In the data rows, zero lies at 7.5, halfway between 7 and 8.
Each row below has a hidden score, from 0 to 40, with 20 about the middle. What is it? The score is a weighted sum of the row's numbers plus the product of two more (or one squared), each taken from its middle value.
[ 7 10  8  8  5 11 11  4  7 10  8  6  8  6  7  5 10  8  7  5  8  9  5  8] >> 13
[ 5 10  9 10  8  8 11  7  6 11  9 11  5 10  6  6  9 10  5 10 10  6  9  8] >> 16
[8 5 9 4 6 7 7 8 9 7 8 5 7 5 9 9 5 6 8 7 7 6 7 6] >> 18
[ 6  5  5  4 11  3  5  8 11  9  6  7  8  7  8 11  5  5 10  6  7 10 10  5] >> 14
[ 8  7 10  8  8  9  8  4  8  8  9  6 10  6  6  5  8  6  5  6  7  8  4  7] >> 20
[ 8  7  8  4  8  6  7 11  7  7  4  8  8  9 11  9  6  8 10 11  6  5  9  6] >> 14
[ 9 11  5  9  5  9  9  9  6  8 10  5  8 10  6  6  6 10  7  9  7  7  4  9] >> 25
[ 7 10  9 10  8 10 11  6  5  9  6  7  7  7  8  7 10 10  6 11  8  7  9  8] >> 18
[8 5 7 5 9 7 4 6 9 7 7 6 7 7 7 9 4 5 9 6 7 8 6 5] >> 20
[11  7  8  7  7  6  5 11  5  5  8  8  6  5 10 10  8  5 10  8  7  8 10  5] >> 23
[ 7  6  7  9  8  7  9  8  6  9 10  8  6  7  7  8  6  9  7  7  8  7  7  9] >> 22
[ 9  9  6  9  5 10 10  4  8  8 11  6  9  6  6  8  8  7  5  6 10 10  4 11] >> 22
[ 6  8  7  9  8  8  8  7  5  7  6 10  6  7  7  7 10 10  5  7 10  4  8  7] >> 37
[ 6  8  9  9  7  8 10  5 10 10 10  4  7  8  5  7  8  6  7  7 10 10  5  8] >> 13
[ 9  7  8  9  8  8  9  8  6  8  8  7  7  8 10  8  8  9  7  9  7 10  8  9] >> 19
[11 10  7  8  6  8  8  9  8  8 10  3  6  7  5  7  8  7  6  4  8  7  6  8] >> 17
[ 9  6  8  7 10  5  6 10  9  8  6  6  7  6  8 10  5  6  9  7  4  8  9  5] >> 16
[ 8  4  8  4 10  6  5  7 11  8  9  4 11  7  8 11  7  5 10  6  4 11 10  3] >> 14
[ 9  5  7  6  9  6  6  7 10 10  7  9  8  7 10 10  7  7  7  4  5  7  8  7] >> 16
[ 8  6  6  7  8  4  6 10  6  7  6 10  8  8  8  8  7  6 11  7  6  8  9  6] >> 20
[10  7  8  6  8  7  6  7  8  8  5  8  6  7 10  9  7  7  9  8  7  9  9  4] >> 31
[ 9  6  8  4  9  6  5  6  6  7  5 10  9  8  8  9  4  6 10  9  4  8  6  5] >> 21
[10  4 10  4  6  5  5  8  9 10  8  7  9  7  8  8  7  6  9  5  7 10  7  5] >> 23
[ 9  6  4  6  9  3  5 11  8  7  9  8  6  7  6  9  5  6  9  9  7  7  7  6] >> 27
[ 8  8  7  4  7  5  5  8 10  7  6 10 11  8  7 10  8  4 12  8  5  5  9  8] >> 18
[11  7  8  6  7  4  5 10  9  7  9  7  7  9  9  9  7  8 10  8  7  9 11  6] >> 30
[ 9  8  7  8  9  9  9  5  8  9  8  7 10  7  7  6  8  6  8  6  7  9  5  9] >> 16
[ 9 12  9  9  8  9  7  8  6  6  8  6  6 11  7  7  7  9  9  9  9  6  8  8] >> 14
[ 7  7  6  9  7 10 10  5  8  8  8  4  7  6  8  8  8  8  6  8  7 10  6  7] >> 15
[ 8  5  7  4  8  6  3  8 12 11  7  7  9  5  9 10  6  6 10  6  6  7  8  5] >> 36
[ 7  9  6  8  9  8  8  8  5  8  6  8  5  9  6  7  8  8  7 10 11  5  6  9] >> 17
[ 4  8 10  9  9  9  6 10  7  7  4 10  4  8  8  7 10 10  9 10  8  6 10  9] >> 20
[ 8  5  9  5  7  6  6  9  7  5  6  8  8  5  9 10  6  5 10  8  4  7 10  5] >> 23
[12 12  4 10  3  8  9 11  5  7  9  4  7  6  4  9  2  6  8  8  4  6  4 10] >> 20
[ 6  8 11  9 10  8  8  9  5  8  7 10  6 10 10  6  9  9  6  9  8  7 10  6] >> 19
[8 8 6 8 6 8 8 7 8 7 7 8 6 7 7 9 8 8 7 7 8 5 7 8] >> 18
[ 9  9  5  7  5 11  9  5 10 10 11  6  9  5  5  6  9  6  9  6  8  9  5  7] >> 36
[ 7  9  8  9  9  8  7  8  4  3  6 11  5  8 11  6 10  8  7 10 10  6  9  7] >> 20
[ 7  5  6  4 10  6  4  7 10  6  7  8 10  5  8  9  5  7 11  5  6  8  9  5] >> 22
[ 9 10  5  9  6 10 10  4  6  9 12  7  8  6  4  7  8  8  6  5  6  8  4  9] >> 17
[ 8  5  9  6  7  4  3  9 10  8  5  8  7  6  6 11  6  7 11  7  5  5  8  3] >> 20
[ 3  6  9  8  8  8  7  9  5  6  7 11  6  7 10  6  8  9  7  8  8  5  7  8] >> 25
[ 8 10  7  9  7 10 11  2  8  8 12  5  9  8  6  5  7  7  6  6 11 10  6 10] >> 15
[ 6  9  6  9  9  9  8  4  5  6  6  8 10  7  8  6  7  9  6  5 10  8  6  7] >> 31
[ 7  7  9  7  7  8  6  5  7 11 10  6 10  8  6  6 11  8  6  6 10  9  6  6] >> 17
[ 6 10  9 10  9  8 10  9  3  9  6 10  6  8  8  6  9  9  7  9  9  7  8 10] >> 26
[ 7  6  8  6 10  4  4  8  8  7  5  7  7  5  9 10  7  7 10  5  7  8 11  4] >> 23
[ 4  8 10  9 12  7  9  8  7  6  3 13  4  8 10  8 11  9  9 10 11  6 10  9] >> 24
[ 6  7 10  9  8  7  9  8  8  8  6  6  4  8  7  7  9  9  5  9  8  7  9  6] >> 16
[10  4  8  4  6  5  6  8  7  8  7  8  9  8  7  9  4  5 10  7  6  5 11  4] >> 31
[10  8  7  9  6  9 10  9  8  6 11  6  4  9  7  6  7  8  7  8  6  8  8  8] >> 22
[ 8  5  7  6 10  6  6 10  6  8  4 10  9  6  8 11  4  8 11  7  5  7 11  5] >> 37
[ 4  6 11 10  9  8  8  9  7  5  4 11  5 10 11  7  8 11  6 10  8  5 10  8] >> 21
[ 9  5  5  5  6  6  6  7  8  6  6  8 11  9  9 10  7  5 11 10  5  9 10  6] >> 21
[ 3  6 10  9 12  9  5  9  6  8  5 11  6  9  9  6 10 10  6 10 10  8 11  6] >> 22
[10  6  9  5  6  6  7  7  9  7  4  7  8  6  7  9  8  7  9  6  5  8  8  6] >> 15
[11  5  7  2  7  4  5  5 11  8  9  6 13  4 10 11  6  4 11  4  6  9  8  5] >> 18
[10  7  8  6  8  3  5 10  9  7  6  8  7  7  9 10  4  6 10  7  4  8 11  5] >> 18
[ 9  5  8  5  7  5  7 11  9 10  7  7  7  8  6  9  6  5 10  7  3 10 11  6] >> 15
[10  9  9  9  6  9  9  5  9  8 10  4 12  6  3  5  9  8  4  5 10 10  3  8] >> 25
[ 3  7 10 10  8  7  6  6  5  7  6  8  6  8  9  8  9  7  8  7  8  7  8  8] >> 19
[ 9  5  7  6  6  5  6  6 13  7  7  7 11  3  6  9  5  7 11  6  8  6  7  4] >> 25
[ 9  7  7  5  6  6  6  8 10  6  7  7 10  5  6  9  8  5  9  6  5  8  7  6] >> 20
[ 1  8 11  9  9 10  6  6  7  9  4 12  6  8  9  6 13 10  5  9 12  9 10 10] >> 22
[ 7  8  6  8  7 10 10  6 10  8 10  7  7  7  7  5 10  8  5  3  7  9  5  9] >> 16
[10 12  5  9  7  9 10 10  4  8 10  6  6  6  7  4  8  8  8  9  6  8  8  8] >> 20
[7 8 9 9 8 9 9 8 6 7 6 9 6 7 7 8 7 9 7 7 9 6 8 7] >> 31
[ 8  8  6  9  4  9 10  4  6  8  7  8  8  9  6  6  8  7  7  6  9  8  6 11] >> 15
[7 8 8 6 5 9 8 6 9 7 8 9 9 6 5 7 7 7 7 7 9 9 6 9] >> 24
[11  5  8  5  6  5  6  6 10  7  7  6 10  5  9  9  8  4  9  4  6  8  7  7] >> 18
[10 10  6  9  8 10  9 10  4  8  9  8  6  8  5  5  7 11  7 10  8  8  6  9] >> 26
[ 7  8 10 10  9  7  7  9  4  7  6 10  4 13  8  6  9 11  6  9 10  6 10  9] >> 16
[ 9  9  7  9  6  8 11  8  7  4  9  6  6  7  8  4  6  7  8  6  7  8  6  8] >> 18
[ 2  8  9  9  8  9  8  8  6  7  8 11  7 10  8  6 10 10  5 10 10  8  9 10] >> 20
[ 7  7  6  8  7  9  9  7  7  8  8  8  9 11 11  5  9  7  8  6  9  8  7  7] >> 14
[ 7 12  6  9  8  9  9  9  5  9 10  7  5  7  4  9  6  7  5 10  8  7  4  8] >> 19
[ 9 12  6  8  7  9 10 10  4  8 10  6  5  7  6  8  6  8  6  9  6  7  5  7] >> 15
[ 7  8  8  9  7  9  8  8  5  5  6  9  8 10 11  4  8  9  4  8 10  6  8 10] >> 22
[10  4  8  5  9  6  4  9 11  6  7  7  8  7  8 10  5  5  8  6  6  8  6  5] >> 23
[ 9  3  8  4  9  5  5 10  7  5  7  8  7  6  7  8  5  5 12  6  7  7  7  3] >> 27
[ 4  6  9  9  8 10  8  8  8  6  5 10  5 10 11  7  8 10  6  8 11  8  7  9] >> 21
[ 7 10  7 11  5  8  9  9  7  7  9  9  6 10  4  7  7 10  7  9  6  8  5  9] >> 30
[ 9  5  8  4  5  5  5  7 10 11  8  4 10  4  6 10  6  5 11  6  6  8  6  6] >> 20
[ 7  7  6  7  7  5  5 11  6  7  6  9  9  7  8  9  7  6  8 11  5  7  8  6] >> 23
[ 8  8  6  9  7  9  9  8  5  8 10  7  8  9  7  7 11  8  7  7  6  7  7  8] >> 19
[ 6  6  7  4  6  5  4  6 11  8  9  7 10  7  9  9  9  4  9  5  9  9  9  6] >> 22
[ 8  8  7  8  6  8  9 11  6  7  9  7  7  6  4  7  6  7  7  9  9  7  7  7] >> 29
[ 8  8  7  8  5  9  9  5  9  6  7  4  8  6  8  6  6  6  7  7  9  9  6 10] >> 18
[ 8  9  7  8  7  7  7  9  7  9 10  7  7  6  4  9  6  8  8  7  7  8  7  9] >> 21
[ 8  7  6  8  7  8  9  6  8  7  7  8  9  9  6  7 10  6  6  8  9  7  6  8] >> 19
[10  6  5  5  7  3  6  8  8  8  5  6  6  9  7  8  5  4 10  8  5  8  8  4] >> 17
[ 8  7  7  7  7  5  5 12  8  6  5  9  9  9  8  9  5  7  8 11  3  5  9  5] >> 20
[10  6  8  7  5  5  6  9  6  8  7  9  8  7  8 10  6  7 10  6  4  9  8  7] >> 21
[ 7 10  9  9  7  8  9  8  5  7  5 10  6  8  9  3  8  9  7  8  8  6  9  6] >> 18
[11  5  6  5  6  5  4  6 10 10  7  6 11  7  9 12  4  3 11  4  6 10  8  4] >> 24
[ 8  8  5 10  7 10  9  7  7  8  7  8  8  9  6  8  8  9  7  9  6  6  7 10] >> 17
[ 7  8  6  9  6  7 11  8  6  9  9  8  7  9  7  5  8  8  7  9  6  7  7 10] >> 15
[ 7  6  8  5  8  5  4  8  9  6  8  8 10  8 10 11  8  7  9  5  6  8  9  6] >> 17
[ 8  9  8  7  5 11  9  3  9  7 12  6  9  5  7  4  9  8  7  3  9 11  4 11] >> 27
[ 9 10  9  9  6  9  8  7  5  8 13  7  5  6  8  5  7  9  6  6 10  8  4 10] >> 32
[ 5  7  6 10  7  9  8  8  6  7  5 10  6 10  8  6 10 10  8  9  8  6 10  7] >> 18
[ 7  8  8  9  6  8  7  6  6  7  7  8  6  9  7  8  9 10  6  9  8  9  8 10] >> 24
[ 8  7  7  8  8  8 10  6 10  8 12  8  8  8  6  9  9  9  7  7  9  9  6  6] >> 18
[ 7  9  7  8  9 10  8 11  6  6  6  8  6 10  8  5 10 10  8  8  7  8 10  7] >> 17
[ 6  8  9  9  9  8  9  7  5  8  5 11  7  5  9  6 11  8  5 10  9  8  7  7] >> 21
[ 8 10  8  9  8  8  9  6  9  9  9  5  9  6  8  7  7  7  6  9 10  6  7  9] >> 19
[ 7  3  6  4  8  5  4  5 10  9  6  9 10  6  8 10  7  5  8  7  4  8  8  5] >> 22
[ 8 10  8 10  8  8  9 10  3  6  6  9  5 12  7  7 11 10  6  9  8  5 10  8] >> 30
[ 6  8  8  8  3  8  8  5  9  9  9  8  9  9  8  7  9  6  7  5 11  8  6  7] >> 20
[ 9  7  5  7  9  6  7 11  6  8  6  8  7 10  7  8  6  6 11  8  5  7  7  8] >> 15
[12  4  7  5  6  6  3  6 10  9  6  3 11  8  9  9  6  5 11  5  8  9  7  5] >> 24
[ 7  8  7  9  8  7 10  8  7  7  8 11  8  6  9  5  8 12  8 10  7  4  8  8] >> 24
[8 9 7 9 6 9 8 9 8 9 8 6 5 8 6 6 9 9 7 8 9 6 7 9] >> 22
[ 8  4  7  5  9  6  4 10  9  7  6  8  8  8 10 11  6  5 10  8  5  7  7  6] >> 22
[5 9 7 9 8 7 8 7 7 6 8 9 6 8 5 7 6 9 6 9 7 7 9 9] >> 19
[ 9 10  8  8  4 10  9  6  8  7 11  4  8  6  7  6  7  7  7  5  8  8  4 11] >> 19
[ 7 10  8 10  7  9  8  6  3  9  9  6  7  8  7  6  6 10  5  8  9  6  8  8] >> 21
[ 7  5  7  5  8  4  6 10  8  8  5  7  9  6  8  9  8  7  8  9  3  9  9  5] >> 16
[ 8  7  7  9  6  7  8 10  5  7  4  9  5 11  9  8  9  9  6 13  9  2 10  8] >> 18
[10  6  7  4  6  5  6  7 10  8  8  8  9  4 11  9  6  6 11  6  6  8  8  5] >> 32
[8 9 6 8 7 9 8 6 6 9 8 7 9 7 8 5 8 8 6 6 9 7 4 9] >> 18
[ 8  4  7  4  8  5  4  8 12  8  5  6 10  5  8 10  7  5  9  6  6 11  7  6] >> 27
[ 6  7  9  9  8  9  7  7  7  7  6 10  5  9  7  6 10  9  8 10  6  4  8  6] >> 17
[ 7  4  8  6  9  5  4  8  7  7  5  8  8  8  8  9  5  5 10  6  3  7  8  5] >> 16
[ 8  5  7  6  9  6  6  8  9  7  6  5  7  8  7  9  7  5  9 11  7  7  9  5] >> 15
